In the rows, 128 means zero.
One turn moves each row of this set onto another row. After a few examples, where does it send each row asked below?
k867: [120 171  87 135 126 129 133 151  97 133 127 151 104  76 145 152 141 125
 147 120  97 134 152 158]
k184: [ 88 136  89 128  97 151 121 138 157 151 128 146 136 136 124 138 109 106
 130 137  77 141 116 177]
k491: [106  81  83 126  98 101 152 118 113 125 103 134 148 124 157 131 111 124
 121 131 128 116  96 163]
k991: [137 168 114 139 147 131 101 123 116 138 101 178 150  93 136 156 101  97
 124 119  98 123 135 162]
k504: [124  98 107 136 109 117  96 102 109 123  94 167 131 159 151 125 113 126
 126 121  89 115 124 138]
k153: [ 93 146 102 152 135 137 147  87 120 123 140 141 139 131 165 118 114  93
 152 162 117 122 131 142]
k98: [122 133 117 157 101 114 123 126  86 157  82 111 147 129 162  75 130 140
 121 118 124  99 119 143]
k736: [ 98 148  94 164 109 147 137 151 135 120  85 121 161 165 136 130 108 106
 145 149 122 106 137 153]
k207: [146 163  69 159 129 133 146 146 140 152  93 150 140  85 150 124 101 138
 132 130 123 118 163 168]
k164: [107 128  95 112 140 125 127 118  82 159 128 132 141 126 156 104 133 135
 114 176  89 120 121 161]
k299: [132 157  57 127 130 147 116 164 144 134 122 132 138  85 122  92 110 107
 129 118 101 124 146 155]
k5: [150 166 100 169 117 103 122 138 104 118 113 156 146  92 140 121 108  98
 167 131 132 159 145 143]
k570: [142 104  81 123 107 122 152 112 156 113 107 129 120 134 153 109 133 141
 130 125 113 100 126 148]
k615: [ 88 149 106 161  92 131 153 122 101 156 133 135 117 144 166 108 108 139
 154 100 106 120 144 166]
k273: [126 139 121 130 117 110 116 139 110 116  87 105 159 129 127  99 151 101
 132 163 122 118  92 139]
k952: [139 169  95 144 120 108 108 146 113 133 107 157 127 106 144 105 104  73
 106  90  84 122 140 146]
k857: [ 93 151  84 160 120 105 135 146  85 156  91 151 133  77 163  96  92 102
 121 103 118 127 125 168]
k899: [ 99 117 102 115 113 111 129 116 116 117  89 143 106 139 141 141 157 144
 157 130  98 105 114 146]
k274: [118 171  97 135 149 127 115 167 106 112 101 139 155 107 109  94 105 109
 173 132 125 134 130 160]
k53: [120 147  96 153 109 132 130 162  95 129 102 133 159  70 139 146 100 113
 131  97 143 125 118 173]
k462: [146 141 118 113 112  94 121  97 121 152 134 131 137 118 144  89 141  98
 111 133  89 129 102 145]
k343: [126  93  92 125  99 106 119 114 112 117 125 143 152 147 127 112 116 135
 173 132 120 146 115 146]
k597: [ 89 179  82 125 163 107 141 135  87 142 102 149 131  88 143 121 128 103
 153 139 111 106 139 159]
k458: [103 152 110 145  76 111 133 112 139 141 123 123 142 128 137 131 128  75
 145  86 113 115 110 140]
k284: [121 128  82 122  91 127 109 156 118 173 105 117 141 132 124  90 140 155
 125 138  88 130 126 158]

k299 -> k274
k867 -> k53
Where do these go?
k164 -> k98
k153 -> k615
k491 -> k504

One turn moves each row of this set onto another row. After a few examples, where does it send each row asked below?
k851: [162 129 161 160 118 123 120 108 133 121 126 147 149 129 151 166 121 172
 107  84]
k203: [116 134 103 155 148  86 142 146 126 116 147  98  78 123 147 137 138 160
 134  89]
k865: [164 138 141 162 120 130 125 123 132 120 127 169 129 126 155 161 128 176
 112  88]
k332: [119 120 149 161 121 159 129 147 125 111 127 166 150 130 134 131 118 159
 107 118]
k709: [147 137 137 171 121 143 126 141 123 140 129 156 131 140 157 151 134 172
 101  95]
k202: [142 117 141 116 137 115 141 131 111 113 145 105 144  91 114 112  76 124
 158  93]
k928: [120 139  98 160 123  96 150 159 134  99 142  97 101 102 120 108 126 150
 130  99]
k886: [149 125 145 119 169 104 137 116 100 133 151  96 115 113 147 141  91 127
 161  80]
k112: [132 125 136 135 171  89 135 125 110 134 153  98  86 127 159 152 123 152
 151  80]
k398: [139 111 151 110 167 102 132 114 101 134 152 103 119 115 144 145  91 136
 163  81]
k297: [142 116 177 158 119 126 119 107 134 104 125 141 160 127 138 159 115 166
 106  96]
k28: [150 119 161 119 166 105 136 120 102 130 152 101 121 106 138 134  91 130
 165  84]
k663: [124 102 132 166 144 151 136 144 145  97 116 160 134 130 131 143 130 171
 122 128]
k640: [121  92 151 163 135 144 129 128 146  96 115 135 161 130 123 145 119 166
 116 125]
k133: [120 110 172 156 126 153 123 131 120 116 128 149 164 134 134 139 111 155
 108 112]
k569: [131 107 134 105 139 112 137 124 109 116 144 107 145  99 119 122  72 128
 157  91]
k765: [108 130  85 150 120  97 147 156 133  99 140 103 103 107 121 114 120 153
 128  98]
k15: [170 107 143 156 132 133 124 112 137 140 118 130 159 134 148 169 116 173
 119  92]
k958: [149 115 119 164 147 149 136 144 141 118 119 168 119 132 148 152 135 178
 127 114]
k425: [143  94 157 157 128 135 124 111 141 118 115 120 173 132 131 159 111 167
 114 106]
k367: [127 127 109 136 115 110 148 150 127  98 140 103 134  89 104  99  93 134
 140 100]
k442: [143 130 150 142 174  91 139 128 108 132 154  96  87 120 155 143 124 146
 155  82]
k869: [145 112 138 107 141 114 133 125 115 120 145 103 142 102 108 118  84 115
 154  90]
k463: [118 132  94 149 124 100 144 157 139 100 140  98 102 108 108 109 130 137
 127 100]
k779: [134 115 177 159 127 142 119 120 118 133 130 136 162 141 147 154 116 160
 105  99]
k421: [128 141 118 163 152  87 145 148 125 116 150  93  77 118 145 131 141 155
 137  89]
k552: [127 119 109 126 119 111 140 145 131 102 139 101 136  97  96 102  98 123
 137 100]
k238: [127 122 153 160 127 144 129 135 137  85 125 177 134 122 134 142 124 168
 114 115]
k448: [119 142 104 159 154  93 147 148 123 109 146  95  77 118 144 129 134 146
 136  94]
k140: [115 117 101 124 116 111 143 145 126  99 138 108 137  95 107 106  87 137
 140  99]
k744: [126 136 109 155 152  90 140 150 131 117 148  97  75 123 135 130 147 145
 133  92]
k138: [172 117 124 159 141 140 130 127 137 140 119 154 132 134 157 165 127 178
 125  96]
k737: [140 119 134 114 143 113 140 121 107 116 145  96 143  98 122 121  74 119
 155  89]
k706: [144 129 138 136 174  92 133 129 116 135 153  99  81 128 148 144 134 137
 150  83]
k208: [148 134 137 162 125 141 130 136 135 103 126 184 123 123 146 148 130 174
 114 103]
k775: [110 136  93 154 128 102 150 154 131  93 139  93 105 104 119 109 116 139
 130 103]
k265: [133 133 132 168 119 154 130 152 126 124 127 169 133 134 145 137 130 168
 103 109]
k885: [121 124 109 131 123 111 147 140 122  96 139  93 138  94 108 105  86 125
 139 100]
k252: [147 128 159 166 125 136 120 125 119 145 131 140 145 144 159 160 127 169
 102  90]
k52: [124 113 173 159 124 137 124 120 136  87 125 156 153 123 130 147 117 164
 110 112]
k8: [138 136 130 142 174  95 141 129 109 129 152  96  82 123 158 145 122 141
 151  83]
k932: [153 117 153 112 168 104 130 117 108 137 152 101 115 116 135 138 103 122
 160  81]

k265 -> k332
k297 -> k851
k775 -> k885
Where do these go?
k140 -> k569
k958 -> k663
k706 -> k744
k442 -> k421

One turn moves each row of this set onto another row. After a few examples, where does it send each row asked below?
k298: [140 125 144 159 128 112 145 140 150  90 124 144  97 158 145 130 107  87
 118 168  47 108  88 107 154  93 133 108 140 124]
k495: [ 97 116 131 140 105 137 140 117 139  97  82 134 133 184 161  81 106  68
  96 153 102 138 133  98 161 117 130 147 150  99]
k513: [132 108 132 152 143 118 136 114 129  71 117 156 117 152 120 113 121 103
 119 171  60 118 106 112 168 104 123 115 144 131]
k318: [111 146 147 114 122 176 146 147 138 148  85 126 144 146 163 151  95  47
 102 115 117 132 140 108 138 127 115 144 142 120]
k537: [163 148 153 127 129 161 140 147 106 111 126 145 133 112 128 151  86  78
 127 116  61 117 107 119 149  89 109 108 129 142]
k829: [150 115 180 130 154 142 153 157 138 126 134 129 129 126 146 172 114  84
 131 125  70 104 139 116 135 114 116 125 149 135]
k564: [ 98 124 117 102  78 106 143 122 138  75  92 130 112 177 138 116 104 104
 109 142 108 133 144  94 145 107 112 141 124  96]
k551: [120 101 149 109 118 160 146 133 144 142  76 118 140 146 159 154 107  85
 107 112 123 135 156  98 150 130 105 160 136 126]
k591: [ 95 132 115 125 111 133 137 121 140  90  78 135 121 173 153  92 107  86
 118 147 105 114 159  99 163 154 132 150 137  99]
k786: [140 147 146 107 107 159 145 138 125 145  91 143 145 142 162 129  95  47
 133 104 106 107 146 128 135 139 109 149 144 108]
k871: [113 137 150 101 104 137 157 148 138 114 113 130 131 155 160 139 101  72
 120  95 119 119 153 102 127 135  80 167 115 102]
k145: [108 111 111 138  92 130 138 115 157 107  65 133 109 179 158 112 100  89
  93 154 100 139 103  89 169 109 122 144 126 115]
k490: [175 156 153 146 119 140 125 114 118 141 132 158  90 152 153 112  84 110
  83 150 116 142 127  94 138 143 100 148 137  98]
k474: [147 140 147 127 159 157 142 145 127 121 120 148 128 114 121 181 109  82
 126 135  74 112 114 122 145 115 109 112 136 153]
k929: [119 133 120 145 132 137 131 130 122  55 113 138 108 144 118 113  97 119
 112 158  61 125 122  90 176 105 131 109 122 132]
k592: [154 140 142 146 119 126 107 137 110 117 134 145  77 123 150 141 100 112
  88 152 135 138 155 118 149 122 126 112 144  92]
k488: [166 148 160 141 110 154 121 115 100 128 127 153  86 123 161 134  91 115
  72 159 130 125 142  99 144 121 120 135 138 106]
k759: [141 155 180 122 129 132 157 156 116 107 123 143 117 110 154 159  89  87
 139 124  77  97 110 104 123 113  81 139 121 132]
k926: [163 148 134 151 130 112 110 135 128 130 139 149  80 151 141 120  92 107
  98 142 122 154 140 113 142 145 107 126 143  85]
k358: [125 143 148 123 103 100 145 130 115  67 102 144  99 132 132 134  91 119
 129 171  66 110 102  97 141  86 113 113 130 127]

k871 -> k564
k829 -> k551
Where do these go?
k926 -> k592
k591 -> k929
k318 -> k495

